Each path is a new rotation, seen through one point. The rows after it are directions, each followed by how far the rotation turns it, in degrees each step (0 if it stays put).
Each turn is a multiple of 5 degrees from 10 to 175, or 0.
Each row of a path follows its step; steps can be skipped.

step 0: [ -8  17  -1  -3  -4  -6  -3 -18  -8 -36  -8 -22  -6  35   7  -2   2  -7
  14  14  17  -8 -18  25  18 -26  18  13   5   4   3 -16   0 -11  11  13
  14  14  19   0  -4 -21 -20   6  12  16   2 -15  13 -35  12 -14  37   1
 -10   1  14 -10   4 -29 -33  11  10   1]
step 1: [-12 -11   5  -6  12 -25   5  -1 -19 -16  11   3  -1   2 -12  -6   0   4
 -19  22 -22  -4   0   4   1 -13  -3 -21 -17   0  12 -16 -22 -33  10 -12
 -28  18 -11   2  13 -22  25  23  -6  12 -11   0 -28   4  15 -31  -5  11
  10  -9  27 -11 -20   3 -31 -18  33  -3]
step 5: [ 10  10  -5   9   7   2  26   9   5  -3   1  -1   2  -9 -10 -26  -8 -15
  20  21  -6   3  -7  -4  35  23  -5  -5  21  -7   2  -8 -19   3   9  15
   6   1  14 -31  11 -20  38   2  12  -4  23   5 -19 -18  18 -15  11   6
   3  -1 -41   4  24  27 -30  17  -7  13]
step 7: [-22  12  -6   3 -15 -19   7   1  20  10  -8  23  10 -10  28  23   2  -8
 -34 -16  -2   8  30  12   3  14   4 -14   3   9  19   3   3  15  14 -29
  -3   1  16  25  35   5 -14  -4  -3  13  -7  15  25  -8  16  -6 -13  19
  -3  14   9 -17   5 -17 -17 -30 -25 -17]
step 11: [ 11  21  12  13  -9 -30   2  -1  -6   9   9   2   2  -1  16  21 -10  11
   1  -5 -13 -23 -23  36   7  -9  14  -2  16 -22   6  -8   5   7  22  24
   1  -6  -5   6 -33  -3 -12  -7  20 -18   1  11  19  -9  30  13 -11  14
   6   4  -7 -13  23 -11  -6  27  25 -40]
step 18: [-11 -21  -7  18 -23 -14  21  -8  23 -15 -18  -3  12  12 -19 -18   4  12
 -30   7 -23   2 -14  18   3  24   5 -12  -8  18  14  10   6  14  23  -3
  -9  -1  -1   1  28 -41   4 -10  14  -6  10   8  12   0  17 -32 -10   7
   4  15 -26  -4   4  19   1 -12   1  35]
step 20: [-34 -18 -17 -29  29  18  15   0  13 -14  12  22   2 -39  19  16  20 -11
   2 -14  -5  -9  23 -11  17 -27 -12  -1  -3 -22  13   2  -5 -15 -15   3
  -6 -12   6   1  11  -5   4  11  -6  -1 -13   4  26 -22  -7   3  -8  22
  -2 -13  -2  -4 -16   1 -24  -3 -30 -20]
step 26: [ 11  -8  -2  -1  -7   0  -5   5 -15   1 -10   1  -7   2   7   5  18  -2
  13 -14  -8  -2   1  18  13  -4  -9  24  15   6  -3   1 -15  -7  15 -20
   9  13 -11  28  27   0  -1  27 -27   0  25 -26  39 -22  -8 -19  32 -33
   5   3  31 -19  26  12   9  21 -11  -7]
Directions:
[  3  -3   2   3  -5   2   4   0   0   1   5   1  -5   3   4  -1  -8  -3
 -10  -3  -5  -6   1  -6  -1  -3  -9 -10   0  -4  -3   3   4  -3   1   4
   4   3  -1   1   8  -4  -2  -6  -2  -2   0   2  -4  -1  -5   7   3  -1
   3   0   3  -3  -1  -5  -1   9  -4  -7] => 80
[-2  2 -8 -2  5  0  7  1  1  4  7 -6  4  4  3  6 -1 -4  2  7  2 -4  4 -9
  1 -1  0  2 -4  0  2  6  8 -6 -6  2 -6  0 -3 -9  7  3  7  4  0 -9  6  0
 -2  1  2  1  0 -3  0  1  0  0  4 -2  2 -5  5  2] => 95
[  0   0  -4   9   0   1  -4  -1  -1  -8  -4   0  -6   3   5   6   0   5
   6   3   5   6   1  -6  -1  -1  -3   2   0  -3  -5   1  -4   5  -3   5
   1   4  13   0  -1  -2   0   3   1   0   0   3   3   4   5   0  -7 -11
   9   5   0  -3   1  -8   1   0   2  -3] => 170
[ 5 -3  1 -3 -4 -3 -2 -2 -8 -1  4  7  5  4 -6 -1 -1 -5 -7  5 -2  9  2  4
 -3  4 -6 -6 -6  4  0  1  4  3  0  0 -5  0  5  0 -1  5  1 -1 -6  2  0  4
  7  7  7  0  0  2 -9  2  1 -8  6 -2  2 -1  6 -4] => 70
[  0   2   3  -8   8  -2  -4  -4   4   5  -7  -4  -6  -3  -3  -5   1 -12
   1   0  -3  -6   6  -6  -5  -6   4   2   5   3   2  -3  -1   0  -1   3
  -5   7   6   3   6  -3   2  -3  -4   7  -3  -3   4   1   1   1   1   3
   3   3   4  -4   1  -1   2  -7   4  -3] => 55

step 2: [-18 -10  15 -12 -19  -9  22  -9   2  50   7  -3  23  -1  -7 -31 -10 -15
  -5  10   3 -34  11   8 -22  11  10   0 -15 -11   6  31 -22  11   9   1
  -4  -2   0  -6   6  -5  18  -2   9 -19   7  -8  22  -3 -19 -24  27 -14
   6   2  16 -19  -9 -28  23  19  17  -6]
step 3: [-18 -14   7 -19 -10  -5 -17  -4 -19 -10   0 -21  -6   4   1 -23 -14 -27
 -45   1  -2  -7  -5   3  34 -11  10  -3 -18   4  -5  16 -20  14  13 -11
  -4 -30  23 -34   8   0   1  -4  11  -6  -6   9   6  19   1 -13 -11  -5
  25  -4   1  24 -31 -24  28   2  24  10]
step 5: [  0  14 -24  10 -12   6  -9   4   7  26  14  -5  -4 -21 -19  -7  -9   3
 -34  -6 -14  -3  -5  16   0 -21 -18  -9   1   4   4   0  32 -29  -1  10
  -4 -16   4  -2 -10  15  -3  -9   3 -14  19 -10  15  29  18 -55  20   1
   3  -2   4  18  -8 -19  30  30  10  -9]
step 8: [-16   4  11 -19  12  -5  21 -31  10 -15  13  10  -3 -31 -11 -29 -13  20
 -12   2 -16  31  -1  -9   0  -6  -1  -1  -4 -15   0  24  -2 -21   5  -6
  -6 -13  13 -16  19   1   3 -20  -1  19  -2   6 -13  24   6 -16  24 -17
  30 -16  11   0  38 -35  23 -14  11  14]
step 9: [-21  16  -4  -2 -10  27  14 -11  -5 -11   6  14  -3 -13   4   0  15   3
 -30  32 -10  -3 -14  24  -1  13 -15 -22  19   0 -21  14 -24 -15  26  13
 -10 -13  42   3   3   5  -2 -19  12  10  -4 -12  23 -28  -3 -21 -14 -12
   1  13   0  -8  25 -28  17  20  -6  15]
step 17: [  3   7 -16 -13 -34 -28  14  -3 -12  11   4   7 -32  15  -3 -21  -7   5
  -9   7   7  -8  -8   5   2  -4   7  16 -10  -7 -16 -27  -5 -18 -19   0
  21   3 -15 -38  -8 -24   1  -5  28 -29 -18 -16  19  -1 -10  -4  18   0
   2 -13 -16   3   7 -44   9   5  18 -24]
step 21: [ -4   4 -12  22 -19 -15 -20 -21  13   7  10   0  -5 -11 -17 -15   5  40
 -27 -22  12 -20  -6   0 -27 -10 -16 -11   8   4  -5  10  -5 -18  16   7
 -24  19 -18 -19   2   5 -11  -6 -13   8   4  -9   3   2   1 -36  -3   8
   0 -11  17  38  -6 -38  21  24   7 -10]
step 25: [  8  29   0  -4  15  33   0 -12  36  -2   9  19  -9 -17  23 -28  -3  -7
 -10  15 -32 -13  -3  27  -2 -18  -7 -22   0 -15  -4  21   9 -13  12  29
 -12 -13  30  13  -2  -2  13  -7   0  -3 -12  -9  12 -23  -1  -2   8  -3
  21   1   9  22   7 -43   5  16  -5   1]
Directions:
[ -4   5   1   4 -11  -8   0   2  -1  -1   2   2   2   1   2   2  -3  -2
   3  -1   2   0  -1   5   6   3   0   2   1   0   0  -2  10  -5   3  -3
   5  -5   2  -6   8   0   1  -6  -7  -1   1  -4  -6  -7   0   9  11   1
   7  -2  -1  -1  -3   5  -4  -1  -7  -3] => 115
[  3  -2   1  -4  -4  -2   1 -10  -4   5  -9  -4  -1   1  -1   5 -11  -1
  -4  -4   7  -8   5   2  -2   0   4   1   1   3   1   3   6   1  -3   0
  -4   0   0  -1  -4  -4  -3   8  -3   1   0  -5  -3  -6   6  -2  -2  -3
   5  -3   4   2  -7  -2  -1   2  11  -5] => 20
[ 1  5 -5 -5  6  3  1 -1  0  1  4 -5  4 -5  3 -2  4  4 -1 -3  1 -4  3 -4
  1  6  8  2  3  1 -2  6  2  3  4 -2 -6  3 -2 -2  8  7  3 -1  6 -1 -8 -6
 -2  1 -2 12  6 -6 -3  4  6  5  2  1 -1  7  6  6] => 60
[ -2  -4   6  -6  -9  -9   3  -1  -4  -3   3   7   3  -1   4   1  -3  -1
  -1  -7   1   3   4  -6   1  -3   3  -5   0   1   1   0 -12   1  -5  -7
  -1   1  -5   2   0  -3   2   3   6  -5  -2   3   3   2  -6   1   9  -4
  -1  -4   6  -5  -1   0   2  -6   0   1] => 70
[ -4  -3   3  -5  -5   4  -7   0   1  -1  -7   2   4   8  -4   3   3   0
  -3  -1  -1   0   5   3   5   5   0   5  -7  -2  -1   3   1   2   3   1
   2   3  -6   5  -1   4   4  -2   2  -4  -4   2   0   1   5 -10   5  -4
   0   1  -1  -9   4   8  -7  12  -2   1] => 85
